In the rows, 128 means zero.
One turn sends every row of this set to another row. A few are shown first. Where does it send the rows asked after them?
gigo: [141 142 159  85 107 134 124 119 111 118 133 159 111 143  96 122 154 123
 146 133]
kel: [ 99 124 116 142 175 110 124 112 131 139 134 120 138 132 133 153 154 145
 118 146]
makep: [149 144 104 104 139 124  96 179 117 108 111 130 117 138 147 123 124 117
 144 138]
fip: [110 121 128 140  67 140 140 126 101 122 148 137 127 140 151 119 119 115
 126 147]
Tabit: [135 134 157  84 109 143 127 118 109 113 130 160 112 146  96 119 147 123
 144 131]
zazom: [144 143 157  85 110 138 127 115 108 114 132 157 113 143  96 119 153 119
 143 139]
velun: [ 95 119 115 142 177 113 125 111 130 137 132 121 137 135 132 151 150 146
 117 142]
Sebez: [ 99 113 126 155 158  99 152  98 125 131 137 113 123 114 138 143 150 126
 130 117]
Telap: [132 127 123 121 139 158 137 133  99 122 144  98 151  84 132 115 145 124
 151 113]
muri: [101 113 125 155 161 103 156  96 123 128 135 112 125 116 137 141 148 124
 125 120]
bez: [141 139 125 122 135 144 135 134 104 130 150  98 148  79 132 120 153 122
 155 118]
Febi: [125 135 131 142  66 125 140 123 104 128 153 132 126 134 151 121 131 112
 125 159]
nabo: [146 143 170  90 136 122 152 125 127 132 116 160 103 110 119 121 134 123
 118 101]
fasu: [148 143 104 105 139 123  96 178 118 110 112 130 118 139 146 124 125 117
 146 137]
lem: [140 136 158  85 112 143 129 115 107 112 130 160 114 146  95 117 149 120
 140 136]
Lif: [147 144 171  90 138 124 153 124 125 130 114 158 102 111 120 120 133 120
 114 104]
tis: [ 96 110 125 155 161 103 155  98 125 130 137 114 124 116 138 144 146 129
 129 113]
Mogev: [124 126 124 121 126 142 127 144 107 133 150 107 144  83 132 127 145 137
 167  95]
gub: [119 137 110 124 103 132 126 160 128 139 113 137 130 138 157 124 100 135
  94 159]
likil: [129 152 111 126  98 115 123 159 132 149 119 134 129 132 155 128 111 132
  96 165]
nevot: [149 146 104 104 138 120  96 177 118 112 113 129 117 137 145 126 126 116
 147 139]
detav: [119 127 129 141  70 137 145 120  99 121 150 132 129 137 151 115 125 110
 122 159]
gel: [ 98 110 125 154 163 105 154  98 124 127 134 113 125 118 138 140 145 125
 127 117]
fum: [142 138 169  90 137 128 153 125 125 129 112 159 103 114 119 118 128 123
 116  99]
depa: [145 140 170  91 139 128 156 122 124 126 113 158 104 112 119 118 130 120
 113 103]
tova: [116 138 110 124  98 123 121 164 131 144 113 142 127 139 156 128 101 140
 100 151]
baf: [ 97 124 115 142 174 109 123 112 132 140 134 122 137 133 131 154 153 148
 122 142]
Vita: [147 144 104 104 137 121  96 179 117 111 112 129 116 138 146 124 126 118
 147 137]
nimin: [127 146 110 125 105 126 128 158 127 140 114 134 132 134 157 124 107 130
  91 168]
mugad: [150 145 104 104 139 122  97 178 116 110 113 129 119 138 146 124 127 116
 146 139]
ginu: [109 124 129 141  60 129 136 128 105 127 151 139 124 138 150 124 122 122
 133 141]
ded: [121 146 111 125  94 114 121 164 133 150 118 140 126 133 156 132 107 140
 102 155]
ludap: [121 118 122 119 134 158 132 140 103 124 146 104 148  88 131 119 140 132
 160  98]
molor: [134 138 124 123 127 134 129 140 109 137 153 103 144  79 132 126 154 130
 165 107]
fam: [ 95 120 115 141 174 111 123 113 131 139 133 122 138 134 133 154 151 147
 121 141]
ser: [ 98 123 115 142 177 112 125 111 131 136 133 120 138 133 131 152 151 146
 117 146]
rak: [144 138 169  91 136 125 151 126 127 132 115 162 102 114 119 119 131 123
 117  98]
dudev: [102 116 125 155 162 100 154  96 125 131 136 112 125 115 136 143 150 125
 128 121]
fivi: [135 137 158  84 105 136 123 119 112 118 131 162 111 145  94 122 150 126
 148 129]
nid: [117 134 131 141  59 119 135 126 107 132 154 138 120 134 150 125 130 118
 133 149]

ginu turns into fip
Tabit turns into lem
Where do these go?
Mogev turns into ludap
depa turns into Lif
gub turns into nimin

One turn sends every row of this set to another row. A few are shown first. Where does it send the rows asked after them?
vudo: [120 110 126 124  91 143 128 145 150 135 124  98 136 100  97 119 109]
Fazip: [126 104 112 136 148 128 157 127 151 133 124 163 119 158 148 125 162]
gur: [136 123 125 127 126 137 169 106 130 112 142 167  97 149 117 132 165]
Gem: [143 123 130 121 171 132 113 144 134 124 118 106 125 139 146 108 118]
lon: [111 117 134 120  85 139 118 129 129 147 159 147 143 111  98 128 119]
dese: [136 137 130 141 127 128 177 110 145  96 122 142  86 139  97 126 150]
buv: [157 123 142 102 149 142 133 139 107 101 125 101 121 116 116 122 117]
Gesez: [117 114 119 131  88 135 145 105 152 144 160 167 118 130 117 126 158]
Mesi: [125 132 141 127 149 126 102 149 117 136 135 132 149 127 112 122  93]
gav: [111 146 132 162 116 145 111 121  97 108 100 112 105 134 145 127 145]
rofid: [135 115 138 105 111 140 106 142 129 134 142 101 144  98 117 116 111]
lakup: [133 128 147  99 167 134 130 138 121 117 125  94 129 115 139 116 121]
lilu: [105 112 124 142 124 119 146 132 137 142 144 191 146 145 115 134 138]
ziv: [ 99 114 121 159  97 143 140 132 101 115  96 135 130 128 145 138 163]
kaze: [140 122 130 128 172 136 151 143 113 111 114 144 112 173 130 126 135]
Volob: [151 127 127 128 147 130 166 125 146  93 108 102  99 112 113 123 140]
lek: [104 135 134 152 102 143 139 132 101 110 102 116 121 154 142 109 167]
butus: [109 160 147 159 115 121 113 121 104 107 113 111 133 119 137 105 147]
kof: [ 90 114 128 129 111 139 149 111 137 150 154 177 120 142 120 141 147]
tup: [140 123 139 118 129 136 148 149 129 103 112  92 126 105  92 122 112]
vaza: [115 124 131 122 145 134 169 104 140 126 138 156  98 158 141 124 169]
favuk: [ 95 129 136 156  94 118 144 130 108 113 108 134 157 113 136 116 164]
Dofik: [104 122 128 139  75 141 138 131 150 141 141 138 124 128  81 124 121]
Girol: [110 118 146 107 135 137 110 144 118 140 140 114 148 100 118 133  99]
rura: [116 126 117 146  92 137 156 105 168 132 136 146  94 133 103 123 150]
Zipid: [ 90 111 136 114 102 133 123 130 142 161 157 143 151 116 122 121 126]
kadiz: [161 124 129 111 156 139 161 118 128  98 123 119  97 134 134 120 155]
gines: [136 127 140 112 177 137 156 119 114 103 124 129  97 141 137 136 141]
roga: [109 114 126 135 123 118 107 133 155 158 146 152 158 112 131 116 122]
Vado: [103 140 135 166 109 120 117 121 106 110 107 129 140  93 138 133 143]

gines turns into vaza
kadiz turns into gur
Where do these go?
kaze turns into Fazip
Vado turns into butus
dese turns into rura

One turn sends every row of this set to another row. A few are shown first. Where does it send the rows asked after them?
binu: [129 111 122 145 163 124 139 124 142 177 132 136 115 114 108 158]
Lal: [136 141 137 117 113 126 169 145 160 102  93 153 148 111 138 122]
pur: [123 138 129 149 177 107 133 145 110 142 166 129 119 124 126 154]
dem: [113 140 136 121 132 130 152 173 116 106 145 127 161 149 138 118]
zev: [132 109 117 143 174 127 136 121 142 170 134 140 112 117 117 148]
zude: [122 128 125 130 107 137 140 143 144  87 141 131 149 131 159  96]
Sipu: [127 139 127 143 136 101 139 132 168 115 133 161  96  80 148 139]
buk: [124 125 119 127 140 137 141 148 110 103 141 120 160 155 141 103]
Vut: [117 114 122 119 145 138 161 161 122 140 112 131 162 151 112 122]
dif: [129 140 131 145 181 115 128 137 113 136 173 130 122 126 136 149]
Ruga: [106 141 153 125 105 121 123 135 129 126 132 111 143 141 162 100]
gagi: [143 130 124 121 108 134 154 123 160  95 102 142 149 113 151 107]
Bege: [140 129 145 106 117 150 163 140 150 140 102 132 162 130 117 142]
Fir: [112 142 142 125 145 107 134 132 104 132 107 112 148 150 144 102]
gib: [108 130 130 157 133 115 122 148 143 128 187 137 105 108 147 135]
gelel: [136 142 125 149 149 107 140 126 159 115 138 157  94  83 154 135]
nupip: [105 129 130 148 130 113 121 150 147 122 183 139 105 110 150 133]
tezit: [107 129 130 128  98 133 152 165 155  98 134 142 145 126 150 106]
zasek: [149 141 148 122 140 123 142 115 164 150 129 140 117  92 124 173]
tasam: [152 138 147 130 143 134 136 110 166 151 141 140 112  93 134 168]
mafet: [156 123 134 110 123 149 154 114 150 125  96 129 160 126 128 130]
Rure: [151 142 150 133 136 125 143 112 162 148 134 142 113  85 128 170]
telu: [118 138 128 142 178 105 129 148 112 138 171 130 122 128 131 148]
guve: [135 152 162 112 115 120 137 110 139 132  91 118 147 126 150 124]
ronis: [125 107 122 134 168 123 135 126 139 176 133 134 119 120 108 159]
lolag: [136 109 118 119 143 145 149 131 122 135 111 120 168 155 120 119]
Peko: [110 137 138 129 106 108 133 124 148 120  90 132 131 121 162  92]
madat: [111 125 126 155 139 125 119 141 150 127 183 141 100 110 151 130]
lano: [125 142 125 154 137 101 143 131 160 116 141 158  96  81 150 137]
vese: [114 122 143 120 121 129 132 119 133 162  95 110 148 145 136 111]

Sipu turns into telu
Vut turns into Lal
Where do these go?
buk turns into mafet
Ruga turns into vese
gelel turns into dif
binu turns into lano

One turn sends every row of this set to another row. A few are shown first. Where does it send the rows asked after them?
kupi: [165  97 115 101 133 151 150 125 117 116 127 102 142 111 156 136 123 119
 129  94]
sezol: [154 104 126 132 158 110 118 121 139 141 145 151 121 132 177 155 101 125
 136 141]
Bosaf: [121 123 117 135 143 135 120 139  89 117 138 144 127  99 166 103 145 113
 112 149]
nobut: [141 115 134 137 169 108 121 116 139 130 144 144 114 125 178 156 109 113
 126 151]
Lak: [140 123 147 118 120 116 116 159 113 126 107 128 124 133 134 120 166  66
  88 137]
vitum: [153  91 136 119 126 141  90 160 129 139 123 138 142 135 121 103 162 127
 141 118]
livol: [156 129 144  89 155 140 110 145 124 113 154 102 118 110 133 132 101 126
 122  87]
tiz: [124 117 154 164 126 138 103 113 112 156 108 165 112 140 138 139  99 112
 103 125]
beb: [122 121 146 128 116 124 147 150 122 137 123 113 111 126 112 135  96  71
 147 121]
vobep: [165  97 125 110 139 139 104 117 155 140 107 101 130 156 129 132 117  83
  86 135]
gorum: [154 105 115 101 149 151 146 108 112 110 130  94 135 108 157 136 140 108
 127 105]
biz: [140 107 128 124 134 138  84 127 115 133 110 126 139 141 134 116 182  86
 120 141]
muf: [141 106 130 110 126 140 134 151  99 146 155 130 116 138 105 128  98  95
 164 121]
meka: [156 115 123 105 137 141 164 113 111 112 131  94 116 106 159 131 141  97
 111 103]
sibi: [132 119 155 152 152 131 101 136  99 147 108 160 129 134 128 150  83 106
 104 128]
bof: [155 147 129 128 136 106 141 121 133 116 146 141 122 157 118 136 130 110
  63 138]
funo: [165  94 146 103 152 143 117 146 155 129 151 107 101 146 115  99 126 121
  89 126]
rim: [122 136 157 109 142 106 127 131 127 106 150 168 132 153 139 118 141  85
  80 133]
Dov: [106 128 150 132 135 142 112 139 143 118 116  98 164 133 123 139 133  76
 124 115]
noval: [137 130 132 112 162 111  98 102 119 123 136 162 161 162 128 126 146  89
 112 136]
pak: [127 124 165 124 118 107 132 147 162 115 136 170 141 148 130 109 123 119
 101 103]
delof: [158 138 138  89 127 129 114 136 121 118 123 102 126 122 147 154  88  87
  98  92]
kobu: [143 119 119 139 147 134 102 117 160 108 136 137 158 152 115 138 122 150
 106 127]
zemi: [152 139 126 103 110 141 107  87 129 133 124 103 108 132 158 146 120  89
 108  96]
setek: [148 131 134 104 138 153 100  95 129 128 155 103  99 121 144 119 133 126
 131  91]
vuki: [117 105 134 115  95 175 102 137 133 127 151 133 153 156 149 132 134  97
 113 112]
Dotu: [ 95 114 138 129 111 151 127 127 123 119 132 117 108 130 137 143 118  67
 137 137]
bipe: [150 124 114 145 114 110 134 145 104 149 103 147 147 106 148 108 109 115
 126 119]
Tuzi: [120 117 161 160 145 142 106 120 106 148 137 165  94 134 132 126 113 127
 104 128]
Tatu: [146 143 117 141 163 116 113  94 138 113 134 127 144 153 110 140 144 115
  93 143]
dos: [158 105 154 115 113 116 121 190 128 132 118 139 130 127 120 105 146 106
 104 115]
didem: [139 115 141 126 139 113 103 119 153 135 126 164 170 157 120 114 128 124
 137 106]
Foma: [122 132 128 153 110 118 139 138 114 129 115 142 120  97 160  97 135 112
 109 130]
lupa: [161  91 130 116 130 152 102 109 169 143 127 107 110 156 128 107 134 114
  99 125]
kevig: [154 121 139 103 110 148 131 142 106 149 178 141 127 159 119 110 140 100
 117 105]
bak: [116 101 122 112 118 166 114 127 104 127 162 132 110 142 131 132 119  92
 153 138]
Tisi: [165 106 124 102 120 140 168 126 118 119 129 106 125 111 158 132 126 108
 116  93]
zupum: [161 110 136 136 148 100 136 128 144 145 144 155 108 132 172 149  97 124
 128 134]
Fezag: [143 146 158 119 150 120 139 145 114 147 146 108 139 138  96 115 136  78
 126 106]
lala: [148 115 102 128 145 126 112 147  79 137 126 149 157 109 151 113 121 118
 129 140]
zipe: [157 124 129 128 119 124 130 144 151 111 150 152 139 156 121 135 110 143
  78 120]
zolag: [128 118 163 147 170 136 104 142  93 139 134 161 111 129 123 133  99 123
 106 132]
punov: [147 122 142 141 157  94 141 123 143 138 144 147  98 123 174 147 107 112
 118 143]
zopil: [168 102 141  96 163 130 116 149 143 126 127  99 122 147 118 124 110  88
  76 136]

didem turns into pak
sibi turns into tiz
Where do these go?
bipe turns into Foma
delof turns into zemi
Lak turns into biz
lupa turns into funo
Dotu turns into bak
bof turns into Tatu
Tisi turns into meka
zupum turns into punov
Dov turns into vuki

